[[141 133 147 151 106 109 153 150 124 150 145 151 153]
 [126 126 139 140 122 126 134 136 123 134 135 136 135]
 [119 133 121 121 156 147 112 110 128 109 111 107 111]]
:
[[153 151 145 150 124 150 153 109 106 151 147 133 141]
 [135 136 135 134 123 136 134 126 122 140 139 126 126]
 [111 107 111 109 128 110 112 147 156 121 121 133 119]]

[[128 128 128 128 128 128 135 152]
 [128 128 128 137 151 131 128 128]
 [151 131 128 129 128 128 128 128]
 [128 128 128 128 128 128 139 151]
 [128 129 128 128 128 128 139 150]
 [130 149 140 129 128 128 128 128]
 [151 137 128 128 128 128 128 128]
 [128 128 129 143 147 129 128 128]
 [128 128 128 128 128 130 150 140]
 [128 127 128 130 149 140 129 128]
 [134 152 134 128 128 128 128 128]]
:
[[152 135 128 128 128 128 128 128]
 [128 128 131 151 137 128 128 128]
 [128 128 128 128 129 128 131 151]
 [151 139 128 128 128 128 128 128]
 [150 139 128 128 128 128 129 128]
 [128 128 128 128 129 140 149 130]
 [128 128 128 128 128 128 137 151]
 [128 128 129 147 143 129 128 128]
 [140 150 130 128 128 128 128 128]
 [128 129 140 149 130 128 127 128]
 [128 128 128 128 128 134 152 134]]

[[114 110 111 112 108 108 125 130 110]
 [114 108 114 108 108 105 121 129 107]
 [118 109 111 110 106 110 122 126 111]
 [115 109 110 108 102 108 121 126 110]
 [139 148 141 148 149 149 137 130 147]]
:
[[110 130 125 108 108 112 111 110 114]
 [107 129 121 105 108 108 114 108 114]
 [111 126 122 110 106 110 111 109 118]
 [110 126 121 108 102 108 110 109 115]
 [147 130 137 149 149 148 141 148 139]]

[[128 129 148 134]
 [122 122 121 146]
 [130 122 122 125]
 [126 127 119 105]
 [123 120 119 129]
 [128 141 115 138]
 [133 124 121 108]
 [129 123 112 129]
 [127 137 120 140]]
:
[[134 148 129 128]
 [146 121 122 122]
 [125 122 122 130]
 [105 119 127 126]
 [129 119 120 123]
 [138 115 141 128]
 [108 121 124 133]
 [129 112 123 129]
 [140 120 137 127]]

[[124 100 143 125 118 113 122 120]
 [150 156 104 122 120 115 140 133]
 [126 141 121 121 121 117 143 147]]
:
[[120 122 113 118 125 143 100 124]
 [133 140 115 120 122 104 156 150]
 [147 143 117 121 121 121 141 126]]

[[111 112]
 [136 108]
 [120 115]
 [110 111]
 [108 116]
 [122 128]
 [132 134]
 [152 140]
 [129 121]
 [135 124]
 [149 147]]
:
[[112 111]
 [108 136]
 [115 120]
 [111 110]
 [116 108]
 [128 122]
 [134 132]
 [140 152]
 [121 129]
 [124 135]
 [147 149]]
---
[[111 144 124 111]
 [134 130 129 151]
 [133 106 134 136]
 [133 151 130 116]]
:
[[144 124]
 [130 129]]

[[142 108 116 116]
 [113 133 139 139]
 [149 122 132 145]
 [141 103 115 121]]
:
[[108 116]
 [133 139]]

[[100 113 126 130 107]
 [138 142 141 132 125]
 [141 120 148 152 117]
 [126 130 120 118 128]]
:
[[113 126]
 [142 141]]

[[145 132 150 109 119]
 [131 125 123 149 145]
 [125 137 129 115 139]
 [131 131 111 133 139]]
:
[[132 150]
 [125 123]]

[[122 115 114 133]
 [122 150 154 106]]
:
[[115 114]
 [150 154]]

[[123 122 126 125 122]
 [127 131 127 127 125]
 [119 127 119 141 157]]
:
[[122 126]
 [131 127]]

[[117 124 112 115]
 [117 126 128 131]
 [117 112 156 116]
 [117 116 156 135]]
:
[[124 112]
 [126 128]]
---
[[138 109 143 113 127 108 126 147 136]
 [116 148 117 139 128 154 133 113 123]
 [ 99 139 121 141 146 137 135 118 125]
 [102 124 122 141 152 112 129 122 124]]
:
[[ 99 139 121 141 146 137 135 118 125]
 [102 124 122 141 152 112 129 122 124]
 [116 148 117 139 128 154 133 113 123]
 [138 109 143 113 127 108 126 147 136]]

[[118 142 140 138 152 130 126]
 [141 118 115 145 120 136 130]
 [134 149 122 126 122 125 113]
 [119 127 126 128 126 133 122]
 [144 110 139 132 128 131 117]
 [148 116 129 144 121 133 120]]
:
[[118 142 140 138 152 130 126]
 [119 127 126 128 126 133 122]
 [134 149 122 126 122 125 113]
 [141 118 115 145 120 136 130]
 [144 110 139 132 128 131 117]
 [148 116 129 144 121 133 120]]

[[134  99]
 [123 111]
 [102 141]]
:
[[102 141]
 [123 111]
 [134  99]]

[[125 133 128 126 136 111 123 117 149 130 150 131 128 131 131]
 [146 132 134 126 124 129 122 118 137 128 126 128 124 116 136]
 [147 132 133 126 124 130 122 120 136 128 124 127 124 114 136]
 [126 121 128 129 128 142 139 138 121 126 119 131 124 116 120]
 [123 124 129 130 125 140 143 133 119 120 119 131 130 135 114]]
:
[[123 124 129 130 125 140 143 133 119 120 119 131 130 135 114]
 [125 133 128 126 136 111 123 117 149 130 150 131 128 131 131]
 [126 121 128 129 128 142 139 138 121 126 119 131 124 116 120]
 [146 132 134 126 124 129 122 118 137 128 126 128 124 116 136]
 [147 132 133 126 124 130 122 120 136 128 124 127 124 114 136]]

[[121 144 115]
 [136 148 118]
 [108 141 115]
 [150 148 114]
 [153 143 119]
 [139 150 124]]
:
[[108 141 115]
 [121 144 115]
 [136 148 118]
 [139 150 124]
 [150 148 114]
 [153 143 119]]

[[116 144 121 109]
 [146 114 119 118]
 [107 128 116 129]
 [137 118 130 119]
 [139 118 128 118]
 [110 143 121 117]
 [136 116 130 124]
 [141 118 131 115]]
:
[[107 128 116 129]
 [110 143 121 117]
 [116 144 121 109]
 [136 116 130 124]
 [137 118 130 119]
 [139 118 128 118]
 [141 118 131 115]
 [146 114 119 118]]

[[122 122 126 132 133 126 132 128 100 125 143 129 135 123 128]
 [131 127 131 136 139 133 131 119 128 138 128 116 125 132 128]
 [128 137 130 129 139 119 128 123 136 122 125 123 137 125 127]]
:
[[122 122 126 132 133 126 132 128 100 125 143 129 135 123 128]
 [128 137 130 129 139 119 128 123 136 122 125 123 137 125 127]
 [131 127 131 136 139 133 131 119 128 138 128 116 125 132 128]]
---
[[131 143 142 121 133 137 145 129 120 140 124 145 121]
 [139 119 132 149 138 151 118 123 145 147 152 128 130]
 [128 131 129 126 130 129 131 130 128 128 126 131 129]
 [130 131 131 130 126 125 130 129 124 131 129 128 127]
 [128 134 130 124 130 128 134 132 129 126 124 133 131]]
:
[[139 119 132 149 138 151 118 123 145 147 152 128 130]
 [130 131 131 130 126 125 130 129 124 131 129 128 127]]

[[136 132 144 125 144 127 110 134 124 150 108 136 147 131 137]
 [147 131 136 131 149 133 111 140 123 141 116 141 134 132 143]
 [132 121 137 122 133 136 134 133 141 122 140 143 128 152 137]]
:
[[147 131 136 131 149 133 111 140 123 141 116 141 134 132 143]]

[[132 122 136]
 [151 154 157]
 [129 125 129]
 [125 129 121]
 [128 128 127]
 [129 129 129]]
:
[[151 154 157]
 [125 129 121]
 [129 129 129]]

[[121 122 127 131 124 128 125]
 [108 105 119 120 119 133 114]
 [138 147 140 134 139 117 140]
 [120 108 117 118 130 138 110]
 [131 127 127 126 132 130 124]
 [125 120 124 126 128 131 119]]
:
[[108 105 119 120 119 133 114]
 [120 108 117 118 130 138 110]
 [125 120 124 126 128 131 119]]

[[135 109 122]
 [120 119 128]
 [140 108 114]
 [101 143 127]]
:
[[120 119 128]
 [101 143 127]]

[[135 138 138 137 138 131 138 131]
 [113 123 112 139 125 131 109 131]
 [138 136 141 114 130 119 146 124]
 [136 131 135 115 130 118 138 122]
 [143 136 145 118 133 122 148 125]
 [146 141 149 125 137 126 153 127]
 [119 120 118 114 118 120 118 123]
 [107 116 104 132 117 130 101 129]]
:
[[113 123 112 139 125 131 109 131]
 [136 131 135 115 130 118 138 122]
 [146 141 149 125 137 126 153 127]
 [107 116 104 132 117 130 101 129]]
